Each pair is two rows. How far apart are they, by a hidden measure? 0 means very close, and 30 very far. Two or three weighted sums of its numbers give each row a place; it is the straight-line distance between the places.
[-14 -20   1  14  16  25  23  21   8  -2  11   9   7   9]
[-22 -11  -9   3  17  16  21   7  22  10   9   0   4   7] >> 15
[-17 -13  -1   9   3   9   6   6 -13 -13 -15 -18 -23  -9]
[ 18  58  64  49  11  -4 -20 -15  -3   5  13   2  -4 -27] >> 10
[  2  25  33  23  14  -3   1 -10 -14  -5  -3 -19  -1 -14]
[  8  29  24  32   1  -7  -7  -7 -19  -2  -1   7  -3 -12] >> 11
[-42  -8 -29  -5 -45 -41 -23 -56 -62 -38 -57 -28 -44 -20]
[ -4  -6 -31   0 -24 -31 -16 -27 -15  -9 -18 -18 -32 -12] >> 13
[  9 -14  -5  -7  -5  13  18  16  21  28   8  31  29  25]
[ 11  47 -17 -19 -60 -29 -44 -35   2 -17  -1 -16 -13 -32] >> 21
[-21 -20 -12   4  11  18  16   9   2  -3 -18 -13 -14 -13]
[ 19   0  -7 -22  -3 -16  -7   2   2 -13  -5  -5   6  17] >> 10
[-19 -42 -15 -13  -1   4  -6 -27 -18 -12 -12 -35 -18 -15]
[ 36  20  16 -30 -40 -31 -24  -4   4  50  33  45  16   0] >> 16
[ -3  -8   2  -4  -6  -1   5   3 -23  -9 -19 -16  -6 -18]
[ -5 -15 -21  -5   7  13   9   8   0  -2   8   8  11  11] >> 9
[ -2   0 -11   3   8  -4   7  16  15  18  29  18  -1  15]
[ 36  72  72  67  33  -3 -18 -14 -16  -6   0 -11 -13 -18] >> 12
[ -2 -24 -20   6   6  10   9   5  23  15  16  21  17  27]
[-13   5 -23  -8 -11 -17  -6 -24 -21 -12   4   3 -18  21] >> 12
[ -7  16 -11  -4  -2  -1  -7   4   6   0   3 -11   0   5]
[-19 -14   1   3  11   9   5  10   8  -2   2   0   8  -2] >> 8
[-11 -26  -9  -9   4  17  15   5  -8  -4  -7  -8 -14  -5]
[-41 -26  -8  19  32  38  39  25   3 -19 -25 -26 -16 -11] >> 11
[ 14  43  24  27  18 -13   5 -19   4   5  -2 -11 -16 -19]
[-11 -18 -43 -54 -81 -44 -50 -86 -58 -76 -36 -44 -17 -21] >> 16
[ 19  44  45  33   6  -3 -12 -11  -9   5   5   2  -8 -14]
[-35 -25 -17   8  23  32  19  23   0  -6 -18  -9 -12 -23] >> 13
[-23 -19 -14   2  19   7   4  12 -10 -26  -8 -13  -5  -6]
[-32 -25 -17 -30 -71 -15 -41 -27 -59 -11 -25  10  -7  11] >> 28
[ 42  22  22   1   2  -1 -13 -12   1   8  -1   0  -2  -6]
[-8 -8 -3 23 38 44 43 50 38 38 21 20 21 23] >> 16
[ -5  -2 -10  17  18  17  36  31  15  12  10  -1  22   9]
[  29   16  -24  -53  -38  -76  -70  -73 -116  -70  -32  -16    9  -36] >> 9
[-23 -17  -9   0   7  17   6   0   1  -3  -8  -8  12  -7]
[  8  -4 -20 -10 -15 -12 -18   5   7  -6  17   2  14  20] >> 6
[-12   0 -22 -29 -49  -9 -37 -15 -11 -20 -28 -34 -16   8]
[ 13  -2   2 -10  11  13  21  12  23  22  19  28  19  13] >> 13
[-13 -20  -3  10  14  21  27  22   7   3  -3   1  -2  11]
[ 43   1 -30 -66 -27   1 -32 -23 -23  -4 -13  -3  13  11] >> 13
[-12 -11  -3  11  12  16  13  21  -5  -8   2  -9  -4  -3]
[ 18  27  15  -1 -16 -19  -6 -10   4  -1  18  29   2  -9] >> 10
[-48 -35 -11  12  33  21  11  -1 -26 -32 -30 -31 -38 -35]
[ 22 -18 -27 -45 -24 -32 -24  -6 -27   2 -22  12   4  28] >> 16
[-12 -14  -6  16  33  36  34  34  44  20   9  17  19  20]
[  9  -8 -16 -10  -3  15  12  24  22  32  16  26  29  16] >> 9
[  6  27  22  18  -9  -1  -3  -6   6   2  -3 -15  -6 -26]
[ -4 -16  10   2   9  -2  27  10   6  25  21   3   5   4] >> 7
[  1   6 -23 -16 -25 -10   0 -10 -13  -8   7  -7 -10   8]
[-1  1  3  7 10 21 32 33 37 39 39 44 26 25] >> 10
[-19 -19   1  24  34  40  43  30  18  17  11  -2   4   5]
[ 27  37  26  16   6  -9 -14   3  11   4   4 -21  -6 -21] >> 17
[ 10   8   5 -22 -45  -1   3 -26 -29 -33 -24  -4  19  34]
[ -1  -3 -23 -37   0   6 -27  -9  -6   3  -9 -25   4  14] >> 23
[ -1   1   5   7  -1 -13   4 -12  -2  -3  -1 -23 -17  -6]
[ 33  50  57  50  25  -6  -5 -19  -8  -1  -1  -5 -23 -31] >> 7
[ 13  36  37  38  18  -4 -18  -7  -3  -3  -6  -4 -12 -36]
[-18 -31 -12 -21 -15   8  -7   3 -11  -8 -12  14  -3   0] >> 16
[ 11  -5  -7   3  -3   7   3   5  -9  19   5 -13  -5  -7]
[ -9 -11   2   6  -5   2  10   3  -1 -27  -2 -18 -15 -10] >> 5
[ 16  26  38  26  -4  -9   6   2 -11   3  -8  -3 -10   3]
[-23 -24  -2   6  22  18  22   2 -14 -21 -30 -17 -13 -27] >> 9
[-11 -14 -11   6  -6  -3  11   2   0 -25 -18 -18 -26 -27]
[  0  20   2 -18  -1  -8 -17   5   0   2   0 -15 -10 -13] >> 12
[-23 -11 -21  -6  -8  12   7  -2   8  -9  -6   1   7  -6]
[-11 -10  -7   0   9   4  14  13  17  12   0   7  18  11] >> 6
[  7 -12 -10 -23  -8   2 -11   3  -2  -2  -6  10   6 -15]
[ 23 -25 -30 -39 -23 -45 -25 -56  23 -62 -14  -5  14  18] >> 29
[-21 -18 -43 -60 -44 -42 -41 -32 -22 -17 -36 -32 -13 -20]
[-18 -25  -1  -4   1  12   0  15  -3  -5   0   1 -17 -16] >> 17
[ 20  10   4   0  12   3   0  -6   0  -9   0   7 -17  -9]
[ -4 -15 -40  -3 -29 -31 -18 -37 -19 -15 -31 -15   4  -6] >> 12
[11  8 13  8  3 13 23 38 53 34 34 40 42 40]
[ 18  35  41  51  26  15  -3  -8 -20  -1 -24  -8 -14 -30] >> 12
[-19 -10 -14 -10 -11  -7  -1  -8 -12   4  -9 -31 -28   2]
[-21  -5  -4   6  -1  11  -3  -6   2  -8 -28 -16  -6 -16] >> 14
[ -1  -5 -16  -7   0  -1 -10   0   8  -2  -8 -14 -16 -13]
[  9  -1 -13   7  -2   3  12  15  26   6   9  10   4  21] >> 7
[  5 -28   4  -3   0   0  -1  -1  15  -3 -30 -22  -6 -20]
[ -6 -31 -26 -27  -5  -9  -9 -10 -14  -2 -18  14 -14  -5] >> 5
[ 15  19  -8  -4 -11 -21   2  10  21  10   7  21  14   3]
[  0 -11 -16 -11  -5  -9  -1  10   4  -1   2   8  13  12] >> 5
[ -4   2  21   5  16   7   8  -1   0 -17 -18 -10 -17 -12]
[-28  -4 -13   1  12  12  13   8  -7  -7 -25 -19 -20   3] >> 8
[ -1   0  19  19  -1   6  -7  -5  -9  11 -16 -21 -12 -15]
[-17  -5 -15 -12  -2   4  12  21  -4  -5 -16  19   6  26] >> 13
[ 25  18 -10 -12   1   1  22   3   2   9  25   9  13  41]
[-15 -16 -16 -14 -21 -33 -17 -11 -42 -41 -30 -47 -36 -44] >> 7
[-19   9 -27  -7 -26 -28 -15  -8 -26 -18  -8 -16 -19  22]
[ 10 -10  -2 -14   5 -13 -15 -16 -19  -1  -5  -4   0  -8] >> 13
[-28 -15  -2  26  47  49  51  39  28   8   2   2  -5  -3]
[-20 -18   7  27  40  47  43  46  42  32  23  19  12  14] >> 7
[  6  29  27  22   8  -1   1 -12   0 -17  -5   0 -14 -10]
[ -4 -24 -23 -32  -4  -6 -27 -10 -36  -8 -21 -24  -3 -11] >> 9
[ -6  -5  -5  -1  -9  13  -9 -12 -11 -16  -6 -10  -3  -4]
[  0   0 -41 -31  -9 -15  -8 -33 -22 -11 -19  11   2  16] >> 13
[ -3 -40 -13 -10  -8  -5 -25 -24 -34 -49 -64 -25 -35 -37]
[ 20   5 -17  -2  -8  -2   7  11   1   7  -3  15  29  15] >> 14
[-19 -11   0  23  38  32  39  35  36  14   7   7   9   7]
[ -9 -15   0 -17 -47 -13  -6 -17 -12 -19 -20  15  33   3] >> 20
[-2 -3 -9  4 19  0 22 12  7 10  1 19  6 22]
[ -8  27  33  32  18  -5 -12  -8 -16  -4   0  -3  -7 -28] >> 5
[-26 -20   2  23  35  44  39  32  18   5  -1  -5  -5  -4]
[19 36 11 28 -7  1 -1 -7  1 10 -4 21 -3  5] >> 4
[ 27 -15 -13  -7  -3  15   9  15  17  -2   7  21  14  17]
[ -5   2 -15  -3  -8  -1  -7  -8 -17 -13  -6 -30  -7  11] >> 14
[ -6  -9   4   3  22  15  19   1  14 -10  -5  -4  -4   7]
[-19 -12 -19 -13  -5 -25 -17 -35 -23  -2 -24 -15 -15  11] >> 7
[ -2 -11   1   9  16  27  32  23  42  24  18  23  30  20]
[ 0  4  1  4  4 25 23 20 14 28 15 17 23 24] >> 6
[ 33  60  58  45   0  -5  -8  -6  -1  -1   1  -7  -4 -11]
[-17  -9   9  32  54  71  62  65  51  41  29  25  29  23] >> 16
[  2  17  21  12  11  11 -10  -1  -5   3  10 -26  -9 -14]
[  9  -7 -41 -34 -53 -74 -62 -84 -82 -78 -21 -21 -65 -32] >> 15
[-29 -14 -11 -13   0   3  -5 -15   6 -31 -18 -10 -14 -10]
[-26 -27   3   1  11  13  20  22   1  -1  -1 -22 -10  -3] >> 8
[ -9  -4 -15   2  17  15  21  22  10  15   6  16  12  12]
[ 8 -2  1  8  2 11 18 19 14 17  6 12 21 22] >> 6
[ 22  52  56  38  21   5 -14 -10  -2   0  -1  -2  -3 -28]
[ 25  69  69  50  27   0  -8 -16  -6  -2  10  -1 -12 -42] >> 8
[  3  20  26  14  12   0  -2  -7 -11  11   2  -6   1  -3]
[  4  30  20  13  -5   0  -8 -10  16  19  -7   2   3  -3] >> 4
[-23 -45 -26 -22 -20 -16   6  10  -4  -7   7  -8  -8   5]
[ 34   5 -17 -19 -17 -21 -11   4  -5  29  14  21  10   9] >> 6
[ 15 -15 -25 -37 -36 -32 -50 -50 -34 -47 -41 -41   5   8]
[-12 -13  -3  19  12  34  36  41  38  19  19  20  21  17] >> 17
[-30 -21   2  22  35  34  40  29  18   6   2 -11  -5  -8]
[-18 -12   8  36  55  73  66  64  55  43  32  21  14  18] >> 9
[ 15  29  27  17   0 -13  -4 -10   0  -1   2  -5 -21 -28]
[ 16  19  36  29  20   1  -3  -1  -3 -10   2   1  -1 -18] >> 9
[  6   4 -16 -10  -3   6   6  18  22  28  27   9  19  36]
[-18  10   8  15   7   6   1 -17  -4 -15 -22 -14 -25 -18] >> 11
[ 35  57  54  29   6 -19 -28 -10  -3  31  26  12  -8 -18]
[-21 -22 -36 -32 -47 -53 -11  -7 -21 -35 -41 -21 -23  -9] >> 18
[ 21 -14 -13  -2  -1  -2   0  18  18  17  22  19  18  36]
[  0  29  22  41  10  -7   2  -9  -6 -11  -2  -6  -6 -24] >> 11
[ -8  -2   3   8   9   2  -1  17   0  -8   6 -12  -8  -7]
[ 13   0 -12 -28 -33 -18 -11 -16  -7  -5  19 -10  27   4] >> 14
[ -3  29  30  31   6  11 -13   2  -4  -8 -19  -4 -24 -26]
[-31 -22   0  29  52  57  51  46  26  18  -1   6  -3  -2] >> 10
[-32 -10  -1   5   7  19  10  20  16   6  10  -1   8   9]
[ -4  15  -8 -22  -6 -12  13   5   6  17  20   7  -3  26] >> 16
[ 24  55  49  41  27   2  -2 -20  -7 -22   1   7 -17 -16]
[  6 -13  -8 -11  -9 -11  -3  14  30   4  10   8  23  30] >> 8
[ 10  -2  -6 -21 -16 -11 -17 -18   7  -3  19  12   6  17]
[-19 -35 -28 -25 -24 -27 -33 -29 -43 -36 -32 -16 -13   4] >> 15
[-19  -3   7  15  18  28  33  40  26  29  22  22  13  19]
[-9 -3  1 11 14 21 18 21 34 27 22 21 29 26] >> 6
[ 24  41  44  36  11  -2 -20 -27 -11   2  -5  -6   2 -21]
[ 33  46   7   1 -18   1  -4  -1  12  19  28   6   4   1] >> 6
[-23 -49 -32 -22 -25   9   5  -9  -6  -8   3 -19  -1   9]
[ -5  -5  -9  -5 -17  -6  -9  10  10   5  26   2   7  -8] >> 4
[ -5 -26 -13  -1  15  16  12  -5  -6  -9  -3 -21  -8  -5]
[-25 -42 -19 -25   0  14  13  23  -9 -20  12 -23  -3 -10] >> 7
[  7 -11   7  19  32  38  44  51  60  55  47  42  36  45]
[ -2  -7  -1   2  -5 -11  -5  -8  -2   5  -5   6   1   1] >> 8
[  5  21  33  33  26   8  -1  -8  -6 -16 -28 -23 -25 -34]
[-16  -7   7  29  50  56  59  64  63  44  38  31  34  31] >> 17
[ -4   2  -8  -7   6  -7   4  -4   0 -15 -12   0  -4  15]
[ -5  -4 -13 -26 -41 -28  14 -17 -10 -16  -4   9  -9   1] >> 8
[ 2  2  4 16 23 34 40 52 65 50 41 54 50 47]
[-12 -23 -15   7   8  16  23  20   8  23   4   7   5  16] >> 6
[ 35  81  92  65  29  -2 -16 -20  -2  -6   5   0 -16 -40]
[ -1   2 -16 -10 -12 -16 -12  -8  -5  -8 -13  13  35   8] >> 18
[ 13  23  36  20   9  -3  -2 -16 -13  -8  -8  -3 -23  -8]
[-15 -26  -5  -2   1  -1   1  -4  -2  -8  -7  -5   4   3] >> 9
[-14 -21  -7  -5  17  22  19  18   6  -7  17   4  -6   4]
[ 11  23  27  36  14   6  -5 -14  -6 -14  -8 -22 -23 -17] >> 9
[  1   1 -12 -18 -11   1   6   0 -10  -9   5  12  -9  22]
[  7   0 -15   2 -23 -10   7   7  -7   0  25   8   8 -14] >> 14
[ -8 -23 -17 -29 -21   2   3   0  13  20  -2 -11  -8  -6]
[-6  0 -6  6 21 28 24 31 21 30 19 10 29 24] >> 12
[ 21  44  61  57  31   6  -9 -17 -19  -9  -1 -17 -22 -26]
[ -3 -26  -3 -40 -59 -59 -33 -30 -38 -55 -12  -3 -23  -1] >> 5
[  8 -19  -7 -22 -28   9 -17  -7  -3   7   3   2  -9  12]
[ 30  35  18  17   0 -13 -21  -4  -7  28   9   9   6  -3] >> 9
[-17 -15 -13  -3 -38  -6 -21 -17 -29 -25 -19 -22   6 -31]
[ 29   5   8   4  -4  -9  -5   3  12   3 -11  25  -5  -8] >> 16
[ -8 -33  -3 -25  -9  -1  -3  -7   0  -6 -15 -20  -5  13]
[ 12 -12   2 -12   0 -13   8   1  18  21 -11  12  34  17] >> 5
[ 13 -31 -14 -28 -14 -24 -36 -29 -29 -21 -18  -9  -4  -6]
[  7 -14 -15 -19 -12   7   2   8  -7 -19 -16  -2  10  23] >> 14
[-19 -14 -12   6   4  -2  -9   8  10  13 -13  -7  -5 -23]
[  0 -16 -14 -10 -12   3 -18 -25  11   2  -1   5   2  11] >> 5
[  2  28  33  36  29   6  -5  -5  -5  -7 -19 -19 -33 -31]
[-16 -20  -3  14  28  34  29  36  26  14   4   2  10   2] >> 16
[-25   5 -13  -3   4   0 -13  -1  -8 -23 -23 -21  -2 -10]
[-2 -7  7 18 42 46 48 57 63 46 38 33 41 45] >> 11
[-17 -15  -5   8  24  29  16  26   9   3   3  -7  11   0]
[  1  12 -19 -13 -19 -43 -44 -21 -18 -20 -30   1 -35  -6] >> 20
[ 13  -9 -36 -36 -20  -2   1   8  22  23  13  32   8  25]
[-19 -19 -14   1  -1   9   9   6   0 -14  -6  19  -1  -4] >> 11
[  9  -2 -12  -4  -7   0   3   5   4   3   7  15  25  10]
[ -8   2 -25  -2  -5 -10   8  12   4 -14 -30   9  -5   6] >> 17
[ -3 -22 -19  -3  -6   1 -12  10 -17 -22 -26 -16  -3  -2]
[-9 -2  8 30 48 63 67 67 71 53 48 45 37 40] >> 14
[  5   5  -9  -1 -13  -9   7   0   1   5  15 -11  22  17]
[  9  -2 -11  -3 -12  -3  11   5  11  15  12   6   5  19] >> 6
[-28   3  -7 -14  -4 -15 -22 -23 -30 -32 -25 -25  -4 -20]
[ -1  -1 -20 -15  11   4   3  -7 -13  -1  14 -13   3  21] >> 8
[-17 -12  -5 -25 -18  -4   6 -29   0 -11   7   0  24  19]
[ 47   1 -15 -49 -34 -32 -17 -28 -30  10   7  -8   4 -10] >> 13
[ 10  -1 -10  -8   7   4   7   0   3  10  23  -1   5  12]
[ -7  -8   1   6  16  -4   3   4  -5 -23  -3   0   1  -5] >> 10
[ 34  29  -8   0  -1 -14 -10   0  11  -6  15  -1  -1   6]
[ 29  62  76  62  15   5 -17 -23  -7  -3   8  -1  -8 -28] >> 12
[ -6  -9 -18  -9   2   0  -6   3  14  -3  -3 -10  -3  13]
[ -6   1  -5  -8   3   4   4   9  18   3   2  11  11 -18] >> 8
[  2 -12   3  -4   1  18  14  19  10  28  20   7   7  18]
[-27   0  -9 -24  -8  -8  -1   3 -10  11 -25  23   9   1] >> 13
[-2 -8  8 17 33 34 38 43 40 41 27 29 34 34]
[-19  -7   8  37  61  66  66  70  73  43  37  28  31  24] >> 6
[ 43   6 -55 -51 -35 -56 -39 -41 -57 -53 -55  -5 -16 -33]
[ -1 -15   3 -11 -14 -30 -15 -15 -64 -43 -37 -26 -17  13] >> 10
[  1   1  -1 -16  -3   4  -1   0  19  15  10  11  25  24]
[-16 -10 -10  -7 -12  -1   0   0   4 -10  -4 -23  -9  24] >> 7
[ 15  34  44  35  16   3  -7 -14   0 -14   6  -9 -23 -16]
[ 12  10   4  -9 -11   2  21   2  10  17  15   3  29  -7] >> 14
[-21 -23   3  22  36  44  39  36  28   9  -6  -3   0   4]
[-23 -29  -7 -39 -59 -14 -41 -30 -41 -17 -38   3  -1   5] >> 18
[-23 -13   3  -7   1   0  -6   2  -1   2 -13 -26 -17 -25]
[ -8 -23  -6 -13  -8  -9   3 -23  -5  -4 -32  -3  13 -17] >> 9
[-24  -9   5 -16 -12 -19  -2 -24 -30 -17 -20 -11 -15  -7]
[ 50  15 -20 -43 -45 -28 -34 -28 -19 -10   9  22  -3  45] >> 8
[  2  -7 -17 -13  -3  -1  -5  16 -11  -3   3   8 -11   0]
[-17 -19 -16  -2  19  -5   1 -19 -11  -6 -19   7 -16 -23] >> 12
[-26 -16 -34 -30  -9  -4  -6 -18 -36  -7 -27 -25  -5  -1]
[  8  -9 -24 -27 -24  -6  -4  14  12  15   0  24  24  11] >> 12
[-13  -5 -10   2   6  24  13  10  13   0   4  -3  -4   8]
[12 10 -3 -1  4 13 18 29 35 30 41 39 22 47] >> 5
[ -9 -24 -23   1  -1   5   9   3  -2 -16 -10 -10  -9  -4]
[-28   5  -3  -8  -8   9  13   1  -5 -16 -25 -13 -10  -5] >> 6
[-11  -8   7   1   1   4   8  10  -6  -6 -26 -24 -39 -27]
[-26 -23 -15   9  -1   6   3   0  -4  -6  -3  10   6  -2] >> 19
[-16   0  10  18  15  19   2   1 -10 -15 -11 -16  -2 -18]
[ -9  20  -8 -25 -24  -8 -14   2   8  24   4  15  12   4] >> 7
[ -7 -24 -18 -25 -19 -26   0  -8 -37 -28 -27  -5 -19  11]
[ 30  25  44  41  14   1  -9 -12   7  -6  -1  11  -7 -18] >> 7
[ -9 -20   5  12  20  33  33  31  31  12  20   8  13  14]
[ 51  72  62  43   5 -10 -22 -20  -7  -1  23  19  -5 -19] >> 9
[  1 -11   4  -1   9   3   8   5   3   6   3   8   7   5]
[  9 -11  -8 -14 -15  -3   3 -26  -5   0   9  20   1  16] >> 5
[  8   7   2  18  13   6  -5   0 -21  -7 -15 -11 -20 -22]
[ -4 -23   8   0  16  14  21  28  17   6  19  22  21  31] >> 8
[ 41  68  50  28  13  -7 -16 -15   3  -4  28  17  -8 -11]
[  29   -3  -30  -78 -105 -127  -98 -105 -116 -100  -86  -73    1  -26] >> 8
[ -4 -17  -5   3   3  12  21  20  28  16  27   7  29   8]
[ 35  78  88  55  29   4 -28 -10  -1  -2   4  10  -8 -13] >> 23
[ -4  -7  -2   1 -36 -12 -23 -43 -24 -33  -6 -22 -19 -16]
[ 13  27  35  15  21   4  -3  -6  -5 -15 -13  -5 -16 -35] >> 12
[ 26  -7 -25 -29  -2 -13   5  -2  -1  -3 -22 -12   7  30]
[ -5 -16 -12 -19  -8 -17  -3 -16   0  -3  25  15   6   4] >> 20
[-9 -8 10  2  6  5 25 16  4  4 25  9 12 21]
[ -7   1  -3 -24 -27 -27 -16 -15  -2 -30 -31  -4  -1  -3] >> 13
[ 28  57  63  35  14   0 -20 -14  -5 -10  21  -2 -15 -27]
[-15 -31 -27   1  12   9  10   4  -5 -19 -20 -16 -14  -3] >> 16
[ 14  -8  -1   4 -12   9  11  10  35  17  32   9  10   6]
[ 19  -5  -9 -11  10  -1   9  34  25   7  10   5  27  17] >> 10
[ 13  12  -4  -8 -29  -8 -24   6  -4  24  28   3  13  14]
[ 3  2  6 21 34 39 43 51 59 45 40 40 38 33] >> 8
[ 12   7 -31 -33 -14 -24 -29   3 -11   7  11  21   4   2]
[ 16  36  42  30  18  -3  -2 -14  -2   0   7   4 -13  -1] >> 7
[-16 -27 -18  -4 -30 -18   3 -13 -26 -17   1  -7 -11 -13]
[ 14 -42  -8 -31 -11 -14 -13 -16 -35   4 -21 -21   8 -13] >> 16
[ 15  37  32  27   5  -6  -9 -14 -10   0   6  -3 -13 -13]
[-3 -8 -4 16 14 32 41 29 35 28 28 29 27 32] >> 15
[  1  21  21  13  -7 -16  -7  -5   7   8   0   9  -2   2]
[  1   1 -15  -1   0   3   1  11  -5   6  -3 -11  -9   5] >> 4
[ -3   3 -13 -22 -19   3   1   3  -9   3   0  13  25   9]
[ 54  49  38  25   1 -18 -24  -7   2  14  23  18  -4   2] >> 18
[  4   5 -26   6  14  11  22  27  38  31  35  20  18  33]
[ 12  26  20  23   9   0 -14  10  -8  16  13 -12 -18 -22] >> 13
[ -4  35  44  32  15   0  -7 -10 -19  -5  -2  -7  -8 -25]
[  19    5  -11  -75 -101  -81  -85  -69  -67  -34   -2   -1   15   21] >> 14
[ -2  11  13  24  10   0  -3  -5 -21  -4 -21  -7 -17 -18]
[-13 -13  -4   2  16  22  21  26  19   5   9  10 -10   5] >> 6
[ 11 -20 -20 -24 -18  -6 -10 -15   9 -30   5 -10  -3   6]
[ 21  -2 -30 -29 -21 -26  -3  14   6   6  -5  17  -5   2] >> 12
[ 36  52  63  30  20 -20 -25  -9   7  19  11  31   4 -14]
[-22  -1 -18  -4 -39 -10 -22  -5 -36 -18   8   7 -13  -1] >> 23
[ 25  46  41  30  11   2  -6  -9  -3   9   1  -3 -11 -20]
[  0  14   7   0   0  -8   6  13   9 -11 -11   9  21  10] >> 10
